(in the rows, 128 means zero)
Turns, then the turns between two rows, first turn first; the first pair answered:
R (before => after):
[168 151  75 159 132 123 130 148 117 161 118  97 115 188 106] => [142 144 103 154 176 135  91 155 136 160  95 115  95 109  74]
[146 132  91  96 106 116  91 141 121 112 139 164 113 100 103] => [135 113  93  96  94 116  90 147 124 100 140 162 137  99 118]
[127  99 126 109 118 138 121 138 135 125 131 106 115 125 152] => [136 112 116 109 117 135 125 131 130 131 136 103 111 138 154]
W (before => after):
[146 123 163 133  97 128 138 174 136 147 118 127 105 148 162] => [121 110 174 127 100 135 124 177 143 139 117 143 121 133 158]
[100  95 141 122 132 144 111 142 145 116 130 138 160  87 112] => [134 114 126 128 157 137 107 121 141 138 129 145 131  73  78]
[150 133 166 129 156 139 125  99 133 146 125 139  68  90 109] => [163 145 157 128 139 137 144 102 119 155 133 123  64 122 126]
[ 78  96 160 119 143 174 109 150 147 119 111 130 109  48 109] => [123 133 137 118 171 156 110 120 136 145 113 127  68  46  85]
S (before => after):
[141 112 136 117 117 114 148  74 103 125 132 116 131 124 120] => [137 123 149 118 121 119 149  82 100 136 121 106 108 119 117]
[128 130 110 143 123 130 129 124 130 117 110 125 143 117 121] => [131 130 114 145 131 132 130 126 130 117 109 122 133 122 117]
[100 132 157 144  95 140 148 145 126 129 125  97 138 154 161] => [121 118 126 137  93 114 147 122 112 120 148 120 172 165 147]
Pairs:
(2 to 3 turns a pair)
[168 140 128  93 168  81 145  95 119 151 175 131 140 176  76] => [134 113 146  97 128  92 163 115 127 128 171 116 187 200 126] : W then W
[ 68  85 156 134 144 105 106 105 168 110 120 146 167  91  87] => [ 92 128 153 132 169 119  98  97 160 137  98 128 105  78  71] : W then S
[155 108  98 128 133 105 127 123 127 118 160 144 161 143  98] => [108  82 139 127 119 126 126 158 147 103 147 133 171 125 130] : S then R then R
[122 116 115 136 100 100 154 120 106 122 149 104 176 174 171] => [ 93  82 129 124 139 102 102 121 125 107 140 145 186  88 131] : W then W
[ 95 130 162 137 114 129 124 135 154 139 103 115 125 110 139] => [125 153 139 137 107 119 144 125 142 159 114 106 109 148 146] : R then R
[150 100 111 116 155 109  87 134 120 129 150 173 106  87  73] => [153  82 104 113 142 102  91 132 116 119 157 180 131  97  76] : R then W
[129 114 144 100 137 145  92 123 149 124  95 127 128  88 110] => [158 130 119 104  87 128 132 107 126 125 124 104 155 171 148] : R then R
[127 112 123 136  95 111 147 128 132 130 148 127 164 143 142] => [120 103 126 120 122 113 119 110 141 136 139 143 164  96 112] : W then W
[100 116 160 130 160 148 101 136 140 120 109 128 104  73 112] => [162 147 107 124 164 122 113  99 113 143 121 128  88 112  91] : S then W then W
[ 87  99 138 148 157 144 123 164 134 113 151 116 138 124 155] => [118 117 113 143 189 131 107 144 123 130 145 123 101 101 115] : W then W
[136 105  86 118 115  82 122 102 112 115 138 152 188 147 122] => [114  96  98 115 147  86  98 101 121 110 125 166 174  99  99] : R then R then R
[135 180 147 135 154 147 100 118 148 144 118 128  81  94  94] => [144 190 154 151 105 149 144 129 133 154 121 103  95 164 151] : W then W
[ 90 168 173 135  81 188 172 177 115 120  94  70  90 165 208] => [ 46 117 194 122 136 200 102 173 143  97  90 122 107  53 143] : W then W
[ 91 120 202 119 139 166  88 144 133 121  82 140  46  45 104] => [183 189 140 121 103 128 154 106  87 155 113  96  13 170 126] : R then R then R
[126 146 148 148  87 145 171 147 116 127 108  63  95 187 188] => [120 151 163 155 108 162 159 152 124 132  90  62  63 151 175] : R then W
[121 162 162 149 147 158 136 144 141 141  86  99  50  77 126] => [148 175 132 154 106 144 188 137 119 144 116  77  82 169 169] : R then R then R
